0: [144 228 121  34 162   2  75 184 113 152  27 149 115 125 143   0 204   0
 147 203 197  62 204 255  57  96  70 141 247 111  78 123]
1: [ 19 152 102 162 146 140  96  61 123  98 206  44 137 119 117 123 117 149
 133  95 142 196 244   0  86 167 120 143 179  55  65 113]
2: [199 117 219 114 145  51 166 151 143 140  70 175 127 139 126 107 140 123
 119 144  90  98 178 187 189  88 146 160 119 160 140  80]
3: [216 130 221 111 147  39 174 152 150 154  73 176 123 142 110 112 161 128
 119 124  87  99 160 203 202  91 164 170 123 170 131  78]
4: [ 83 134 149 128 130 125  71 123 143 161 146 109 108 169 164  63 140 119
 103  29  25 100 206 110 124  76  48  99 141 140 147 136]
5: [ 45 161 159 176 162 252 159 185  87  74 233 111 170 128 115 171  56 127
 107  58 124 182  73  50  72 174  62  93  94 175 113  74]
6: [131 164 129 140 117 113 215 142  99 106  99 104  75 155 102 121 217  92
 155 228 195 136 113 202  85  92 200 152 158 140 142 140]
7: [132  47  70 132 247 161 126 148 124 122  36  80 189  94 146 144 107 104
 146 167 111 113  93 176  80 129  99 181 171 108  78 183]
8: [124 123 132 153 112 103 223 157 110 100 108 120  67 148  94 132 193  87
 151 218 176 132 120 193  86  90 195 143 166 148 127 115]
9: [ 68 160  85  79 113 163 158 141 113 107 114 147  46 122 112 188 109  93
 193 176  97 187 168 160  46  98 159 202 172 152 127 136]
10: [126 124 140 137 133 145  67 102 146 150 122 121 178 107 159 121 112 135
  78  64 129  89  73  77 127 131 138  94 184 119 156 156]
11: [139  86 133  94  84 149 178 130 108 115 215 113 136 147 121 100 205 167
 173 107 180  82 114 154 116 112 162 124  96 133 142 176]
12: [166  57 153 159 116 135 137 133 153 145 154 160 187 114  91 152 110 174
  59 111  81 177 138 144 202 195 155  99  43 138 159  73]
13: [189 158 114  89 130 135 172 134 130 114 144 153  79 119 111 160 152 144
 128 153 202  97 105 129 174 106 171 153  75 177 173 155]
14: [171 136 125 126  76 114 123 116 135 151  95 122 140 152 106 152 134 138
 130 152 107 106 110 156 134 120 149 115 130  85 124 139]
15: [158 137 104  86  38 116  68 111 169 107  81 151 146 106 103 186 152 164
  94 154  97 103 102 168 146 155 168 168 100  70 115 215]
16: [133  60  55 128 177 171 134 144 136 110  55  78 178  84 163 137 102 102
 128 164 113 101 101 157  85 140  90 184 174 106  83 184]
17: [101 165 130  88 114 138  88 120  39 167 198 173 100 145 193 170  85 202
 161  44 136 123 105  70 170 106 118 115 120 237 189 121]
18: [142  95  30  74 139 124 117 139 157 110 108 110 167  52 124 126 154  52
 139 223  85 134 255 103 192 184  93 126  77  64 156 205]
19: [160 191 105 102 132  47  85  90 224 185 128 198 161  85  68  69 168  83
 148  83  92 151 209 207 116 144 166 137 174 141 187  98]
20: [200 155 136 119 148  99  55 128 158 193  76 130 124 113 117 163 124 152
 158 115 137 144 137 131 148 117 193  95 160 127 158 121]

[ 89 138 173 126 130 165 183 127  92 127 128 149 116 139 113 131  96  87
 108 116  29 144  87 154 111 125 117 160 142 100 104  71] 14 9 2 10 8
[ 73 136 108 123 116 109 123 105 128 144 121 112  90 138 150 115 150  96
 162 135  53 193 198 120  60 138 123 154 191  94 121 123] 9 14 4 1 20
[144 126 168 116  84  76 139 127 143 131 116 121 124 114 121  95 131 122
 114 159 170  89  93 132 148  95 143 124 143  97  82  82] 14 2 20 8 13
[126 127 118  63  67 116 108  71 195  84 128 141 147  79 124 162 120 147
 124 182 140  95 170 125 157 160 145 195  57  82 128 186] 15 14 13 18 11
[188 101 147 180  77  92  83 101 169 165 158 144 159 134  91 128 151 191
  90  71 107 167 109 122 192 206 162  65  75  86 171 117] 12 14 20 10 15
[ 68 140 108 152 255 197 173 148  86 123 138 123 120 180 174   2 129  17
 152 120 177 110 182 119  83  73  27  95 125 159 120 109] 4 16 7 8 11
[ 88  94 131 156 184 100  89 196 109 112  82  63  83 162 190 116  86  99
 165  88 103 126 132  69 131  21  15 103 193 141 101 157] 4 10 16 7 14
[ 53 171 149 189 157 255 156 172  85  74 219  83 178 131 108 170  48 139
 124  59 151 177  73  53  67 169  54 102 110 159  95  65] 5 1 10 17 12
[ 76 168 112 146 255 192 175 144  89 129 140 138 109 172 152  15 130   0
 153 142 183 113 176 102  90  60  30 104 126 169 139 122] 4 8 6 16 7
